In the rows, zero is written as 128.
The rows below come in pairs that one turn or mirror swaps. Which row does each named row swap with?
z_798: [113 145 119 136 131 112 115 115 145 159 139 134 118 146 119 144]
z_287: [114 145 123 136 161 124 101  99 144 167 143 116 130 116 155 146]
z_401: [160 149  99 167 151 131 112 109 141 156 103 118 131 119 136 143]
z_70: [134 131 111 164 149 144 125 114 129 181 126 121 112 140 164 142]
z_565: [131 153  93 153 129 124  92 131 132 146 123 109 156 116 139 131]
z_252: [149 118  87 141 121 120 116 110 116 168 121 112 132 126 125 127]
z_710: [122 144 113 132 165 123 104  98 135 163 141 127 141 140 161 143]
z_271: [119 125 124 140 131 152 125 129 145 174 142 103 125 127 160 134]
z_761: [143 129 111 159 145 107  93 132 139 164 159 115 124 139 147 133]
z_946: [123 138 103 141 165 130 126 106 130 166 120 107 119 124 164  96]
z_310: [139 115 129 149 146 144 133 111 131 164 155 113 107 134 152 114]
z_137: [133 155 112 118 130 131 123 120 121 138 109 105 120 121 161 135]
z_668: [146 167 103 162 120 118 111 125 123 151 158 110 127 131 160 128]
z_307: [128 129  86 140 163 137 108 100 140 166 139  90 117 133 139 125]
z_370: [136 138 114 152 137 151 144 102 157 143 124 125 145 129 129 104]
z_331: [133 138 126 179 149 120 109  90 134 136 140 110 133 147 136 133]
z_428: [145 135 130 140 122 120 118 123 108 152 112 110 136 111 135 129]
z_413: [115 151 113 171 152 141 105  90 123 138 130 131 123 139 141 114]
z_324: [140 135  96 153 136 127 147 105 151 156 106 115 155 117 138 131]
z_449: [119 141 114 133 155 119  97  94 140 170 145 121 134 114 161 139]
z_85: [130 133  90 158 124 120  97 111 161 139 136 117 102 118 144 121]
z_883: [129 152 102 141 119 145 119 128 136 135 150 107  95 131 144 124]
z_128: [146 127 106 154 112 136 137 123 123 134 110 118 120 123 130 133]
z_954: [142 154 108 126 126 108 117 114 153 126 118 117 133 134 136 146]
z_38: [130 127  86 167 136 110 122 109 154 142 153 120 125 102 134 131]
z_133: [134 131 123 151 126 137 105  97 123 158 148 124 101 148 156 130]
z_918: [137 146  77 142 133 115  98 132 136 147 125 124 150 123 151 135]
z_451: [136 142 112 156 137 150 141 103 151 147 122 129 138 129 122 101]
z_560: [133 140 102 156 149 113 148 112 129 129 130 110 107 109 158 111]
z_479: [129 139 101 154 154 119 152 109 130 136 135 103 106 108 153 113]
z_975: [131 138 106 148 156 117 147 114 130 133 127 105 110 107 157 108]
z_558: [144 118 104 167 114 112 116 132 132 146 137 119 122 136 129 143]
z_513: [140 154 120 140 155 126 105 126 151 147 153 105 127 149 163 113]
z_207: [146 131 127 133 148 132 126 135 153 168 144 112 152 133 140 124]
z_34: [135 129 109 146 142 124 150 131 151 142 137 141 149 119 135 128]
z_121: [126 129  90 154 150 137 128 131 135 134 142 122 122 113 176 112]
z_159: [128 150 104 143 116 128  96  98 130 145 125 122 123 146 143 155]
z_678: [125 150 106 129 142 140 134 106 113 134 138 126 122 125 168 103]
z_88: [122 147  93 158 136 123  96 131 129 147 118 116 159 124 143 136]
z_28: [133 124 117 138 145 131 133  90 132 133 127 142 152 126 129 124]
z_821: [150 144 140 155 138 122 130 118 134 142 149 123 124 134 116 137]
z_317: [132 137 113 153 137 147 142  98 155 145 131 130 139 137 126 102]

Swapped with z_513: z_954
Swapped with z_128: z_310
Swapped with z_918: z_710
Swapped with z_207: z_137

